0: [137 102 108 148 151 129 120 139 143 118 118 145 174 88 160 140 158 198 140 123 131 70 94 179 0 122 11 134 137 121 117 108]
1: [135 112 128 107 124 123 128 119 140 131 148 133 127 137 164 122 122 87 134 125 110 140 139 109 148 128 174 112 147 127 134 115]
2: [105 252 129 116 129 119 111 108 141 85 126 130 139 64 11 124 123 126 121 149 129 149 108 81 145 125 141 152 174 201 115 187]
3: [157 218 118 125 121 161 89 168 107 50 122 156 127 0 0 120 0 91 144 146 151 104 146 34 255 193 168 140 60 135 137 255]
4: [128 114 106 140 137 145 135 129 130 113 124 154 160 102 157 147 130 128 142 128 138 112 134 145 87 129 117 129 129 117 131 115]
5: [139 160 244 163 159 194 127 97 122 122 113 146 133 118 130 136 145 113 144 136 123 149 153 106 179 116 136 134 155 130 137 94]
6: [124 106 108 121 133 134 134 120 141 103 148 128 110 157 130 125 148 90 132 132 140 127 119 81 165 114 129 129 134 117 132 124]
7: [113 105 247 126 135 120 170 138 111 83 118 121 93 104 154 113 133 105 132 124 147 133 181 97 153 122 143 129 106 113 130 134]
8: [138 106 190 0 140 135 182 135 96 255 0 136 115 158 161 133 238 255 0 48 120 0 117 255 164 122 170 139 161 146 131 109]
9: [165 55 99 100 0 59 124 124 0 154 255 0 125 0 185 103 95 91 137 127 65 176 118 88 184 149 255 101 117 92 104 98]
10: [112 87 144 114 138 105 126 152 207 57 202 189 84 255 173 151 134 131 106 125 192 182 157 88 163 128 126 118 170 99 154 134]
11: [109 90 62 159 146 116 98 132 136 84 125 155 172 93 206 121 164 151 155 115 142 111 174 128 0 107 101 155 123 107 134 81]
12: [106 255 140 122 134 120 119 119 130 92 119 141 98 52 37 106 129 98 117 128 127 134 130 84 132 97 142 128 139 209 111 163]
13: [165 186 113 118 132 129 107 137 100 61 133 132 108 10 0 114 0 94 172 158 137 121 123 60 228 148 171 127 129 149 139 255]
14: [126 115 118 110 144 133 127 127 136 109 131 141 127 137 152 142 141 96 134 141 127 137 138 96 170 124 141 122 149 135 166 130]

[121 101 136 160 154 133 126 138 161 104 106 137 167 101 162 143 150 241 121 124 142 53 86 217 0 135 0 156 103 112 137 109] 0 4 11 6 14
[205 95 106 108 125 134 128 128 155 141 128 141 75 216 0 159 160 101 135 144 144 172 144 93 255 133 166 145 127 101 130 110] 6 14 1 5 10
[113 216 138 128 117 109 121 108 108 95 145 131 128 86 106 144 142 110 128 133 148 139 120 99 143 116 130 147 133 175 121 153] 12 2 14 6 1
[131 97 127 116 136 134 136 138 149 131 154 114 139 118 158 115 135 99 142 123 85 136 136 115 152 131 172 124 126 139 137 106] 1 14 6 4 7
[135 74 87 213 93 148 152 138 105 70 149 133 63 75 200 132 122 208 145 157 121 99 46 255 4 107 92 136 0 113 123 128] 0 4 11 6 1
[122 82 81 237 123 126 121 130 147 130 128 147 84 84 125 130 134 201 127 141 130 51 40 207 115 133 139 130 72 88 138 123] 4 0 6 14 11
[125 114 131 84 137 115 78 121 223 64 204 197 90 255 215 124 137 109 108 159 176 176 160 39 179 135 223 142 157 109 142 90] 10 1 6 14 7
[113 177 140 130 140 123 134 127 133 111 125 138 139 120 97 142 126 112 122 144 153 140 120 97 154 129 116 149 163 148 134 209] 14 6 2 12 1
[80 141 95 107 130 255 143 58 136 109 188 0 255 27 198 94 99 94 184 124 0 166 120 59 171 146 194 88 144 166 74 93] 1 14 4 6 5
[111 183 146 137 133 126 130 116 118 104 145 130 119 98 93 122 124 108 141 137 144 149 136 90 142 107 134 116 151 168 117 179] 12 14 2 6 1
[136 92 117 100 97 108 146 175 114 98 255 46 133 49 201 33 152 41 129 107 18 184 128 44 194 148 255 94 139 127 135 64] 9 1 14 6 7
[134 107 110 146 131 135 143 135 127 132 107 129 149 101 149 136 143 143 126 121 149 122 159 185 152 130 119 126 123 137 135 108] 4 14 1 6 7
[135 111 116 150 125 127 125 128 148 117 124 144 156 91 163 144 153 184 133 122 129 80 97 184 0 134 24 138 127 127 119 120] 0 4 11 6 14
[127 97 120 129 31 69 120 167 21 88 250 9 125 10 169 87 111 80 157 128 8 145 114 111 172 144 255 118 125 123 111 74] 9 1 14 6 7
[143 107 110 130 138 126 128 124 152 106 135 152 153 87 179 138 136 102 140 128 167 152 171 135 112 130 79 128 134 125 132 102] 4 14 1 6 11
